Where one turn sends some rows of the set: a few examples, then the rows asked
J_624: [ 4.25 -3.07 -2.37  4.45  0.12  1.02 -3.56  0.07  0.54 -0.05  1.44 -0.95
 -1.02  3.59 -0.10 -1.88 -1.66  2.79  0.36  1.01 -2.70]
J_485: [ 0.62 -1.53  1.66 -0.89 -3.41 -0.51 -4.76 -2.45 -1.37  0.91 -1.28  0.35
 -3.35 -1.88  0.70  0.70 -3.49 -0.77  0.01 -0.65 -2.02]
J_229: [ 2.56 -1.21  2.41  0.12 -1.62 -1.05 -4.50 -2.39 -2.30 -1.23  0.37 -0.94
  0.20  4.30 -0.40  1.59 -4.04  0.68 -0.59 -2.13 -3.69]
J_52: [ 1.89 -3.29 -0.47 -2.46 -0.05 -2.50  0.74 -1.14  0.95  0.16 -0.23 -1.95
  2.28  2.78  1.11 -2.28 -1.34 -0.66 -1.65 -0.47 -1.93]
J_24: [ 0.90 -1.40  1.68  2.89 -3.15 -1.56 -4.63 -3.61  1.36 -2.35  0.85 -0.09
  0.02 -0.62 -0.07 -0.73 -4.02  1.89 -2.78 -1.06 -2.44]
J_539: [ 3.37 -1.21  0.07 -2.76 -1.59 -0.59 -2.25  0.24  1.03 -1.06 -1.03  2.64
 -2.07 -1.31 -1.30 -0.16 -1.54 -1.02 -4.25 -0.16 -0.52]
J_753: [-0.44 -1.89  3.68  1.22  1.94  0.23 -4.28 -2.45 -0.09 -3.23  4.45  0.07
 -0.11  2.94  0.76 -0.79 -2.86 -2.07 -0.53 -1.32 -0.81]
J_345: [-0.25  1.58  0.50  0.73  1.23  1.82  2.53 -0.52  0.86 -1.17  4.48 -0.07
 -2.10 -0.91 -0.69 -1.67 -1.30 -0.51 -0.34  1.08 -1.40]
J_699: [ 1.98  1.27 -0.77 -3.41  0.30  1.34  0.64  0.27 -2.03  0.67  2.17  0.64
 -0.58 -1.42  0.99  1.03 -4.11 -1.09 -2.74 -0.13 -0.12]
J_693: [ 0.75 -4.47  3.56  1.26 -0.34 -2.46 -2.72 -0.64 -1.12  0.08  2.17  2.58
  0.21  0.78 -1.64 -3.82 -2.21  2.04  2.70 -3.21 -1.36]
J_261: [ 1.54 -3.04 -0.26  2.83  0.19  0.23 -1.66 -0.19 -0.73  0.02  2.79  1.10
 -3.12 -1.00 -2.00 -0.13 -2.76  3.82 -5.05 -2.91  2.02]
J_174: [ 3.50 -2.08 -0.41  3.78  0.71  0.07 -4.02 -0.66 -0.18  0.30  2.92  0.53
 -3.44  4.82 -1.07 -0.71 -0.22  0.98  1.16  1.46 -1.03]
J_237: [-2.05 -2.88 -1.35  3.76  2.69 -1.40 -3.37 -1.85 -0.21  0.21  0.03 -2.63
  1.95  2.14 -1.55 -0.01 -1.10  1.38 -1.13 -0.63 -1.56]
J_719: [ 0.36 -2.15 -3.58  2.33  2.02  0.56  2.24  0.91 -0.26 -0.12 -0.50  0.97
  0.14  2.25 -0.89 -1.45 -3.26 -0.22 -1.48 -0.81  2.58]
J_708: [ 2.02 -1.18 -0.08  2.88 -2.06 -0.02 -3.03 -3.23 -3.16  0.47  2.43  1.86
 -2.10 -1.42 -2.17 -1.54 -4.33  4.19  0.46 -2.46 -0.65]
J_505: [ 3.49 -1.49  1.88 -1.39 -1.85  0.03  0.22  0.96 -1.26  1.00  1.08  0.45
 -2.98 -2.97 -2.72  1.74 -1.75  1.94 -0.54 -2.25  1.11]
J_789: [ 0.80 -4.18  0.07 -0.65  1.17 -1.82  1.38 -1.63 -0.03 -0.80  1.09 -3.14
  2.02  3.77  0.78 -1.76 -1.34 -0.50 -0.86 -0.14 -2.68]
J_550: [ 3.15 -3.32  2.75  0.36 -1.21 -1.91 -1.64  1.61 -2.07  0.79  0.44  2.14
 -1.96 -1.55 -3.74 -1.63 -3.23  2.53  2.33 -2.52  0.13]
J_865: [-1.19 -3.70 -2.19  3.45  4.01 -0.41 -1.98 -0.83 -1.49 -0.08  0.80 -2.69
  1.08  2.54 -1.31 -0.06 -0.65 -0.13 -0.72  0.78 -0.77]
J_149: [ 0.91 -2.35 -3.41  1.51  2.18  0.70  2.82  0.30 -0.11 -0.88 -0.06  0.65
  0.94  3.16  0.00 -1.14 -3.09 -0.95 -0.22  1.31  0.41]
J_686: [ 0.17 -3.12  0.96 -0.47 -0.62  0.15 -2.27  2.53 -1.54  0.89 -1.91  3.58
 -0.63 -0.09  2.60 -0.62 -5.27  1.07  1.16 -1.00 -2.49]
J_58: [-0.37 -2.72  1.65  1.17  1.75 -0.69 -2.18  3.01 -1.18  1.64  2.05  0.68
  0.48 -4.84 -0.54 -0.50 -1.68  0.86  1.10 -0.72  1.24]
J_341: [ 1.20 -2.12 -0.58  0.51  0.24  1.43 -1.69  0.94 -1.96 -2.12 -0.30 -4.05
 -1.44 -0.39  1.48 -3.41 -1.94 -2.71 -2.47 -0.59 -3.09]
J_301: [ 2.45 -1.46  1.13  0.72 -0.01  0.89 -1.69  1.77 -4.05 -2.28  0.70 -3.89
 -1.79  1.78  2.28 -0.77 -3.05 -0.46 -2.41 -0.94 -3.74]
J_653: [ 0.71 -0.97  0.64  3.58  1.08 -0.08 -2.48 -2.62 -0.78  1.02  5.12  0.45
 -2.10  1.13 -2.98  0.71 -2.16  0.39 -0.03 -1.43  3.49]
J_538: [ 2.32 -1.13 -0.25  1.60  3.91  1.97 -2.90  0.91 -2.34 -1.46  5.82  0.77
  0.74  0.48  1.22 -0.10 -3.60  0.78 -2.06 -0.18  1.48]
J_970: [ 2.93 -1.26  2.17 -2.24  2.02  1.65 -1.49  1.60  0.73 -2.16  2.42  2.26
  0.04  3.70  1.14  2.26 -3.01 -0.14 -1.13 -0.16 -1.67]
J_102: [-0.35 -2.50  0.91  0.73 -0.91 -0.54 -3.24 -0.11 -3.37  1.69 -0.10  2.33
 -2.15 -2.31 -0.24 -1.89 -6.04  3.37  0.95 -1.73 -2.69]
J_777: [ 0.08 -2.62  2.86 -0.49 -1.71 -1.85 -2.88  0.58  0.03  2.47  0.35  0.47
 -2.12 -4.35 -0.10 -0.40 -3.43  0.35  1.98  0.14 -0.10]
J_714: [-0.22 -1.49  0.20  1.23  1.36  2.18  2.62  0.16  3.12 -0.48  2.78 -0.48
 -2.96  0.79 -2.23 -1.81 -0.02  0.55 -0.45 -0.52 -1.53]

J_345 goes to J_174
J_149 goes to J_865
J_777 goes to J_550
And these:
J_24 goes to J_539
J_719 goes to J_237
J_624 goes to J_341
J_653 goes to J_229
J_708 goes to J_485
J_58 goes to J_693
J_753 goes to J_970

